In the data rows, the value 128 means zero.
Here is a table of points, one per row:
[ 62 130 137 131 110 169  78 109 190 125 124 149 156 173 136 147 115  53 125 109 146 119  44 143 104 117 149 113 101 141 109  98 124 169 135 121 140 103 193 139 142 109 172  58 153 151 152  85 132 127 124 142  80 155  94 122 119  97 207  95 125 115  62 143]
[111 114 142 115  62 125 149 151 110 135  95 120 131 104 164 123  51 112 109 109 118 169  92 154 115 166 147 150 125 191  86 130 113 143 133 147 151 130 156 173 163 158 131 157  58  92  68  84 167  93 132 143 138  94 148 105 101 120  75 131 132 167 199 136]
[124 128 124 132  70  88 132 113 134  81 108 191 102 145 173 151 168 178 100 106 141 124 161 153 127 134  89 117 140 167 180 186 131 114 199 124 160 185 143 146 106 108 120  81 101 115 152 110 151 174  98  71 110  96 101 168 118 153 170 225 127 139  89 127]
[ 86 140 116 148 100 112 111 120 192 129 146  83 110 169 134 139  96 124 152 158 113  85 232 113 119  77 136 127 121 186  81 120 126  97 171 165 151 163 157 143 134 109 143 180 112 150 160  90 113 161 131  91 183 143  97  84 139 129 104  95 142  97 114 109]
[161 126 124 118 165 171 103 140 143 137 118  95 154 130 162 120  61 115 174 117 231 123 187 152 138 134 160 196 146 169 128  60 121  89 143 122 128 148 162 109 173  85 141  83 200  73 172  95  94  55 137 143 132  74 119 159 135 171 107 120 133 129  97 112]
[ 72 130 133 132 214 117 139 110 197 179 123 140 137 141 111 118 136 145 149 152 143 158  89  98 151 172 142 155 150  76 150 120 160 144 190 119 128 117 166 102 139 147  98 131 158 113  90 179 164  38 167  92 109  83 127  94 113  97  93 171 140 144 140 123]
[115 121 109 133 148  99 139 104 144  85  82 121 109 132 162 111  73 173 118 116 147 138 164 172 101 181 132  94 102  74 139 190 155 107  15 131 150  77 121 127 126 155 118 184 118 156 142 105  99 108 118 150 153 142  98 152 149 121 149 124 124 167 113 148]
[108 136 133 124 200 175 142 114  97 161 153 117 118 119 135 149  79 102 147 118  49 153 115 119 133 178 116  70 135 169 136  75 111 165  72 113 137 187 155 141 120 130  35 106 100 111 156 172 116 229 138 118 142 136 114 131 111 128 147 152 134 132 175 123]
[150 124 133 135  60 134 130  96 156  91 134  50 134 117 108 105 142 136 113 163 168 207 103 208 158 140 149 136  97 143 134 146 103 159  98 125 118 128 132 128  78 132  87 112 159 130  96 195 144 185 131 102 141 172 134 148 116 118  57 110 137 116  26 107]
[156 131 120 132 148 128 130  89 236 111 127 119 168 102  63  81 134 163 113 122  91 118  97 128  92  86 132  87 117 150 117 113 124  80  58 151 112 129 110 129 147 171 113  98 135 114  97  87 143 160 151 111  67 128 165 116 126 161 112 180 135 135 163 153]
[ 74 133 117 147 145  83 130 167  34 152 154  73  98 104  60 121  62 177 130 129 166 148 129  84 106 111 111 121 162 144 128 107 155 117 134 136 124 116 116  85 134 162 125  42 142 138 129 104 182 112  66 107 118 115 142 119 166 128 134 123 131 172  71 140]
[ 76 120 123 112 175 143 139 219 129 177 107 101 114 127 147 140 200 150 144 123 203 135  88 173  72  69  93  96 147 130 121 129  96 130 126 139 143  75  80 153 164 139 140 155 101 119 140 162 125 161 154 120 173 123 154  92 105 140 152 151 136 114 114 142]
[151 139 124 112 129 127 123 165  93 124 123  95 188 105 134 102  83 127 101 142 121 121 183 161  67 142 162 123 150 146 133  82 153 161 197 106 115 211 130  97 123 185 163 182 185 143 103 116 122 108 167 169  96 217 130 114 113 112 196 151 123 100 137 127]
[159 142 126 142  78  92 137 133 146 174 144 117 111 126 188 145 180 184 143 105  86 160  71 122 165 157 129  59 130  88 106 132 131 106 130 133 132 209 118 120 175 154 122 112 215 108 183 159 175 126 108 118 144 101 163 118 135 133 129  37 125 146 131 139]
[ 93 126 141 133  91 112 111  77 127 165 143  82 135 144 114 131 187 161 131 121 192  76 183 122 142 128 140 157 151  76 117 130 165 163 115 115 117  96 161 173 143  85  81 101 171 114 152  93 183 144  87 201 128 162 157 131 115 106 172 173 137 130 223 110]
[107 126 124 121 187 113 111  61  79 148 120 195 125  98 115 110 107  80 168 141  87  86 124 155 185  85 128 190 139 143 127 190 132 160 159 131 114 141  91 165 138 183 165 194 137 145 182 105  96 185  68 119 112  87 150 144 104 129 123 110 142 145 128 144]
[175 110 132 106 119 119 128 215  84 152 127 128 131 127 173 118 157 128 192 135  83  75  99 104  90 130  91 168 148 116 128 147 117 132 124 153  92 101 218 109 133 100  94 174 176 156 120 136  84 159  84 117  59 149 110 117 177 117 101 166 116 140 132 127]
[162 135 123 141 162 101 105 170 152  54 143 204 118 110 116 150  64 144 114 142 173 175 110 173 135  72 117 103 116 120 111 156 113 130 172 133 113  75 187 141  62 139 116  85 123  97 177 157 118 125 164 107 127 151 123 156 143 135 121  82 124 114 250 145]
[120 128 128 144  84 153 152  98 110 167 120 152 175  98 153 115 213  78 144 126  40 172 169 147  97 135 151 101 148 176 100 141 156 119 163 112 153   6 100 130 124 143  58  88 129 121 133  93 114  47 146 122 174 119 128 142 125 134 108 105 107 141  98 133]
[127 142 125 116 127 114 133 108  98 163 132 136 153 141  69  85 135  51 119 122 105  71 100 153 119 145 165 121 125  86 116 141 106 100 139 147 107 163 169 116 135 126 125 145   0  66 137 171 137  44 147 151 143 150 163 138 144 132 117 143 118 120  81 159]
[153 133 138 113 127 157 134 174  93  76 152 182 142 140  98 133 174 216 134 120 140 117 129  58 141 136 137 214 115 164 137 181 107 131  63 146 127 152  89 198  83 148 100 153 105 119 145 109  99  84 177 156 123 152 129 100  92 123 160  89 133 128  70 137]
[ 96 124 129 117 115 137 136 161 137 141 122 190 134 122 139 105  63 142 142 145 105 155 156 122 187 112 108 112 153  63  86 195 130 115 152 143 158 144  86 153 170  98  92  42 126 146  63 145 124 130 120 155 156 161 124 138 134 146 129 154 142 104  74 139]
[173 130 132 130 111 116 120 162 143 111 134 149 156  96 140 124 140  73 125 153 165  28 121  82  99 111 182  87 137  97 149  94 136 143  57 124 152 140 144 119  95 188 150  72 150 142 100 126 141 145 147 128 159  44 100 154 106 106  89 107 129 106 128  90]
[138 112 131 138 149 137 128  85 128 161 114 184 130 143 115 173 188  87 146 129 152 225 155 140  89  88 112 133 147 181 122 151 162 136  26 131 124 225 103  86 133  91 126 118 107 127  95 136 165  84 124 140 110 131 130 136 182 118 122 119 122 101 133 124]
[170 135 137 120 176  83 133 177 151  97 122 109 115 156 141  87 192 142  96 142 118 186 131 138 211 116 126 135 101 118 161 101 111 125 161 104 129  88  94  77 129  88  81 130  26 138 107  68 159 168  60 134 100 108 133 133 135 120 139  52 139 110 133 106]
[156 142 128 142 102 180 152  89  97 142 139 161 109 133 105 122  90 139 100 139 191 171  66  69  84 139 124 136 138  82 132 173 148 113 178 110 124 140 100 151 124 132  88 219 102 127 147  59  76 195 145 118 149 127 110 116 151 122 121 147  94 108 115 123]
[103 121 128 109 122 120 138  77 135 148 154  99 142  89 187 124 137 157 106 139 167  71  55  58 156 118 104 144 142 147  98  90 131 149  79 118 133 120  66  81 134 144 137 168  50 141 141 161  57  71 134  97 126 191  94 161 124 147 131 138 126 141 152 128]
[153 114 111 117 162 121 156 166 171 105 112 111 132 110 100 146 177  33  84  92 174 124 164  76 137 171 149 107 102 162 113 186 147 111 202 125  99 116  77 156 126 125 150 129 136 150 137 170 121 159 176 160 107 130 116 142 154 133 130 122 127 197 109 133]
[ 77 133 121 142 116 165 117 151  63 112 127  62 112 189 126 125 133  96 107 130  46 104  89 163 112  93 130 166 141 117 184 206 159  96 107 136  85 145  85 107 149  64 115 110 116 168 141 163 102  81 157 119  89  76 104 127 103 142 120 105 129  91 198 106]
[150 124 131 136 157 104 115 116 148  98 100  96  80 131 101 128 157 176 116 119  12 107  77 140 110 123  95 228 108 111  98  54 132 122 136  95 170 155 152 116 109  94 221  81 157 109 143 156 111 192 120 177 216 125 116 142 128 101  97 140 105 143 124 149]
[108 121 134 125  15 140 144 160 154 186 104 142 118 115  86 164  76 123 168 129 139 151 187 112 165 192 103 157 142 103 158  83 132 150  98 123 124  86  94  57 135 130 193 143 122 132 175 137 127 182 151 107 110 138 142 146 119 117 161 126 130 104 167 134]
[178 132 138 141 144 128 160  90 125  74 169 110 144 129 163 106  87  65 117 113 118 191 131 117 123 120 125 106  84  99 138 136  32 127 125 140 142 111  64 144  66 124 173 108 131 173 148 153 165  73  66 154 134 123 107  86 101 125 111 202 124 117 171  96]
[ 97 126 124 101 127  81 112  88  41  34 136 128 159 157 143 157 141  72  99 131  74 113 158  81  96 104 147 133  64  70 101 101  66 124 121 126 113 105 148 110  81  60 143 211 190 104  72 119 120 142 217  86 131  81 178 135 136 147 142 109 144 145 108 140]
[164 125 136 131 136 153 123 121 134 170 138 135 116 150 148 162  78 235 113 110  65  85 139  99 151  97 150  79 126 168 163 140 155 146 126  92  76  52 164 131 142  86 191 177 102 111  95 165 134 130  91 138  98 110 147 113 121 124 107 155 129 115  74 109]
[150 134 125 132 127 136  92  97  90 128 151 149  66 124 104 116 187 127 136 129 161 146 155 154 227 158 102 110 173 142 166  62 148  88 117 135 127 110 175 160 166 183 198 154 186 163  58 129 129 147 159 136 138 154 106 115 144 146 148 134 118 115 158 124]
[152 117 132 142 147 180 124 134 146 112 107 135  88 113  97 176 145 144 136 130 178  22 156 164 105 173  76  79  88  94 155  63 119 146 187 136 137 160 101 135 107 132 101 124 138 147  99 110 120  84  47 109 131 160 155 115 124 129 124  65 127 122 152 122]
These points spread out most along one direction. How far along it is each point below, from 0 to 99? 50 is the average, and the first point above lies past it. One standard deviation of the points above along it is 16.
[ 97 126 124 101 127  81 112  88  41  34 136 128 159 157 143 157 141  72  99 131  74 113 158  81  96 104 147 133  64  70 101 101  66 124 121 126 113 105 148 110  81  60 143 211 190 104  72 119 120 142 217  86 131  81 178 135 136 147 142 109 144 145 108 140] 23
[ 72 130 133 132 214 117 139 110 197 179 123 140 137 141 111 118 136 145 149 152 143 158  89  98 151 172 142 155 150  76 150 120 160 144 190 119 128 117 166 102 139 147  98 131 158 113  90 179 164  38 167  92 109  83 127  94 113  97  93 171 140 144 140 123] 57
[124 128 124 132  70  88 132 113 134  81 108 191 102 145 173 151 168 178 100 106 141 124 161 153 127 134  89 117 140 167 180 186 131 114 199 124 160 185 143 146 106 108 120  81 101 115 152 110 151 174  98  71 110  96 101 168 118 153 170 225 127 139  89 127] 51
[ 74 133 117 147 145  83 130 167  34 152 154  73  98 104  60 121  62 177 130 129 166 148 129  84 106 111 111 121 162 144 128 107 155 117 134 136 124 116 116  85 134 162 125  42 142 138 129 104 182 112  66 107 118 115 142 119 166 128 134 123 131 172  71 140] 68
[107 126 124 121 187 113 111  61  79 148 120 195 125  98 115 110 107  80 168 141  87  86 124 155 185  85 128 190 139 143 127 190 132 160 159 131 114 141  91 165 138 183 165 194 137 145 182 105  96 185  68 119 112  87 150 144 104 129 123 110 142 145 128 144] 39
[ 93 126 141 133  91 112 111  77 127 165 143  82 135 144 114 131 187 161 131 121 192  76 183 122 142 128 140 157 151  76 117 130 165 163 115 115 117  96 161 173 143  85  81 101 171 114 152  93 183 144  87 201 128 162 157 131 115 106 172 173 137 130 223 110] 76
[108 136 133 124 200 175 142 114  97 161 153 117 118 119 135 149  79 102 147 118  49 153 115 119 133 178 116  70 135 169 136  75 111 165  72 113 137 187 155 141 120 130  35 106 100 111 156 172 116 229 138 118 142 136 114 131 111 128 147 152 134 132 175 123] 49
[ 76 120 123 112 175 143 139 219 129 177 107 101 114 127 147 140 200 150 144 123 203 135  88 173  72  69  93  96 147 130 121 129  96 130 126 139 143  75  80 153 164 139 140 155 101 119 140 162 125 161 154 120 173 123 154  92 105 140 152 151 136 114 114 142] 49
[115 121 109 133 148  99 139 104 144  85  82 121 109 132 162 111  73 173 118 116 147 138 164 172 101 181 132  94 102  74 139 190 155 107  15 131 150  77 121 127 126 155 118 184 118 156 142 105  99 108 118 150 153 142  98 152 149 121 149 124 124 167 113 148] 39
[161 126 124 118 165 171 103 140 143 137 118  95 154 130 162 120  61 115 174 117 231 123 187 152 138 134 160 196 146 169 128  60 121  89 143 122 128 148 162 109 173  85 141  83 200  73 172  95  94  55 137 143 132  74 119 159 135 171 107 120 133 129  97 112] 81
[ 77 133 121 142 116 165 117 151  63 112 127  62 112 189 126 125 133  96 107 130  46 104  89 163 112  93 130 166 141 117 184 206 159  96 107 136  85 145  85 107 149  64 115 110 116 168 141 163 102  81 157 119  89  76 104 127 103 142 120 105 129  91 198 106] 24
[138 112 131 138 149 137 128  85 128 161 114 184 130 143 115 173 188  87 146 129 152 225 155 140  89  88 112 133 147 181 122 151 162 136  26 131 124 225 103  86 133  91 126 118 107 127  95 136 165  84 124 140 110 131 130 136 182 118 122 119 122 101 133 124] 41
[178 132 138 141 144 128 160  90 125  74 169 110 144 129 163 106  87  65 117 113 118 191 131 117 123 120 125 106  84  99 138 136  32 127 125 140 142 111  64 144  66 124 173 108 131 173 148 153 165  73  66 154 134 123 107  86 101 125 111 202 124 117 171  96] 32
[111 114 142 115  62 125 149 151 110 135  95 120 131 104 164 123  51 112 109 109 118 169  92 154 115 166 147 150 125 191  86 130 113 143 133 147 151 130 156 173 163 158 131 157  58  92  68  84 167  93 132 143 138  94 148 105 101 120  75 131 132 167 199 136] 39
